Each row is where one point has got to under a steady rotation. How many ticks took it there?
The counts run from 0 to 584.
[ 85  95 146 109 113 137 111 116 119 158 128 119 179 164 154  98 133 170
 110  99 121 115 112 163 114  98  86 115 123 149 118 121 190 140 157 106
  84 120]
458
[ 95 129 127 125 112 107 156 169 108 131  66 135 146 164 141 183  91 133
  96 133 135  90 137 122 141  98 110 107 122 129 115 168 158 117 114 164
  86 116]
368
[141 166  96 156 130 112 162 141 143 126 114 169 172 156 122 120 145 130
 118 140 104 103 153 149 142  73 102 112 103 121 136 194 143 175 136 143
  97 112]
511
[ 97 127 132 108 110 152 149 166  97 130  57 124 116 155 133 149  70 169
  89 129 111 118  98 118 100 105 149 107  95 142 139 116 143 121 116 126
 100 156]
366
[132 178 131 114 100 168 122 142 125 121 113 151 180 166 179  87 126 144
 120  89 143 122 100 198 114  94  97 131 137 138 140 122 160 147 157 137
 130 113]
455
[145 163  99 157 111 179 161 143 151 119  95 166 142 142 132  75 134 152
 116 134 110 119 108 187 123  92 147 119  98 138 164 155 158 184 113 115
 148 120]
513
[137 127 136  88  88  75 117 103 165 131 153 145 165 149 114 133 119 120
 129 135  80  98 141 168 164  69 136 138 121 111 152 152 161 159 132 109
 105 111]
560
[129 110 152  70 101 136 140 113 105 173 118 109 127 136 163 109 109 122
 103 138  91 122  81 146  92  96 145 152 111 136 107  91 181 113 160 120
 106 116]
391
[113 128  88 111 139 133 137 137 113 160 106 140 146 123 116 154 155 114
  67 118  89 141 100 140 155  88 161 164  77 131 185 172 154 114 123 141
 115 133]
235
[149 111 140 128 133 148 109 135 131  76  99 106 128 146 134 156 123 164
 126 101 139  95 124 201 118  55 119  98 109 143 130  72 141 155 148 106
 142 143]
422
[126 118  99  97 132 169 129 122 127 124 100 144 143 147 142  76 101 124
 123 106 118 168  98 156  84  79 148 153  99 145 151 146 176 162 135  93
 165 140]
165
[105 119  90  93 130 118 123 189 119 129  61 128  93 119 125 136  91 161
 136 107 119 128 126 119 147  73 179 161  94 132 140 124 178 103 127 121
 114 142]
26
[166 119 120 126 113 113 115 113 160 106 144 131 174 157 122  90 131 160
 161 114 134  91 131 163 138  65 113 142 124 105 115 143 170 177 181 105
 104 147]
495
[119 108 105  89 133 165 119 138 167 117  93 102 115 158 120 146 112 189
 122 152 143 129 132 112 168  67 159 140  82 130 143 143 150 150 107 123
 149 140]
582
[132  79 117 123 112  78 152 129 131 135 102 117 126 136 116 146 115 121
 130 149 136  83 141 124 151  53 169 149  96 116 100 149 195 143 119 117
 104 109]
335
[144 114 133  93 114 160 131 125 146 112  96 102 118 155 151 105 118 155
 158 138  89 154 123 156  99  78 160 109  90 150 120  78 186 152 169 124
 122 126]
108
[ 87 109 109 137 145 152 143 141 115 135  74 105 145 179 140 158 143 165
 120 103 150 134 126 108 125  75  88 109  95 137 127 157 172 142 156 148
  98 121]
442
[116 167 148 128  77 107 140 125 149 159 145 134 147 164 122 153 126 156
 112 162  71 113 128 129 157 102 144 126 100 100 150 117 168 158 144 143
  71 104]
285
[105 161 107  69 112  93 107 155 139 109 119 147 157 156 169 173 139 126
 101 110 138  98 140 137 160  92 112 170 109 122 121 166 175 113 113 178
 128 119]
311
[159 137 132 114 131  77 143 170 114 113 108 154 133 114 106 163  88 120
  94 142  99  86 103 133 108  63 155 153  99 125 136 105 122 145 127 134
 121 122]
330
[106  79 106  83 153 146 108 105 142 118 114 110 171 172 123 117 147 154
 132 102 123 113 152 179 150  61 118 116 114 147 138 149 160 126 139 115
 119 153]
176
[107 171  94 106 145 153 139 134 132 156 121 138 145 155 156 138 119 185
 108 128  97 174 131 120 121  67  96 131  80 118 170 110 128 180 146 125
 146 135]
207
[141 164  89 144 160 180 161 143 121 126  93 144 133 146 122 106 110 145
 100 149 114 147 104 131 134  57 138 135  85 117 174 123 114 173 160 134
 145 138]
198
[155 135 111 106 116  75 153 169 130 133 110 134 140 138 113 152  92 120
 149 124 154  77 124 117 150  60 121 171 126 102 118 159 178 116 150 151
 103 100]
20
[161 168 128 133  66 158 129 113 148 129 138 137 122 149 133 152 113 183
  91 160 121  84  76 141 112 109 161 151 102 125 148 101 162 165 114 112
 114 134]
288
[119 141 139  90 125 105 112 135 122 123 106 137 158 145 186 155 122 175
  98  87 148 106 115 161  87  86  93 137 109 159  91 106 161 141 123 143
 141 126]
73
[104  96 100 103 139 137 116 182 129 115  69 123 103 136 120 122  92 180
 141 105 171 105 118 130 147  73 166 154 100 135 133 118 182 125 124 113
 139 125]
25
[121 131 138 117 123 172 110 109 128 105 111 104 164 156 150 145 122 140
  77 121 146 118  64 178  99  97 115 138 118 162 140  90 147 159 156 122
 138 143]
148
[136 110 108  94  96 152 108 157 148 142 115 126 121 151  98  82  96 161
 144 143 112 111 105 133 167  88 171 174 116 116 159 144 180 129 155  92
 106 151]
259
[135 173 108 139  93 139 115 138 157 113 122 143 113 125 141 147 134 193
  78 138  87 107 120 183 140  95 156 142  88 123 148  93 137 175 111 119
 126 164]
280
[135 113 120  58 110 162  96 109 156 139 140 110 122 147 112 129 133 164
 127 125 101 125 101 145 164  93 173 179 111 134 168 125 171 112 152 118
 110 150]
251
[114 118 117  97 115 143 137 155 144 126  85 124  89 132 138 141 111 189
 143 107 105 115 143 158 138  88 178  99  86 145 140 108 183 104 112 124
 132 128]
34
[110 121 123 105 161 118  94 167 137 122 101 123 168 187  99 114 111 182
 145 115 131 129 126 122 133  70  89 126 121 138 152 123 134 149 169 120
  81 154]
499
[168 166 119  81 103 136 120 133 146 115 153 155 146 136 139 128 131 117
 127 131 106 146  93 163 136  79 157 175  99 111 185 103 149 148 147 133
 172 106]
247
[151 117 113 148 144 103 132 116 130 113 132 131 170 149  95 175 121 148
 110 117  85 104 131 146 134  48 108 133  99 125 148 125 123 167 185 111
  93 166]
187
[132 100 111  98 145 173 129 118 104 132  97 121 153 141 141  93  92 139
  88 119 124 134  54 140  88  92 136 172  95 151 128 122 146 149 147 105
 130 161]
157
[105 149 127 123 152 183 124 133 122 111  71 119 156 149 164 134 150 149
  69 123 124 131  87 188 120  97 113 125  96 170 141  95 136 149 134 158
 151 143]
140
[142 121 143  94 113 140 132 182  90 130  83 125 149 149 135  92  72  86
 136 110 156 133  70 156 102  70 134 147 135 129 147  95 162 122 161 128
 140 105]
398
[140 167 112 148  80 149 190 150 106 123  76 165 126 134 154 148  92 109
  89 127 104  92 109 164 107  99 153 120 120 121 129 161 168 122 120 154
 115 119]
370
[128 126 148 123  93 161 137 155 143 141  90 107 105 148 134 109 111 183
 123 149 113  95 119 185 151  90 170  98 111 141 129  79 180 113 130 120
 104 121]
42
[130 102 127 113 159 112 142 159 119 105  75 126 154 149 112 180 142  83
 125 113 135 107 110 136 127  64 142 128 101 150 120 166 172 130 148 166
 101  94]
94
[116 111 145  98 121 125  89 176 114 113  92 126 165 140 138 122 104 152
 103 101 160  85  72 188 110  92 129 143 120 173 112  89 167 132 120 130
 124 135]
82
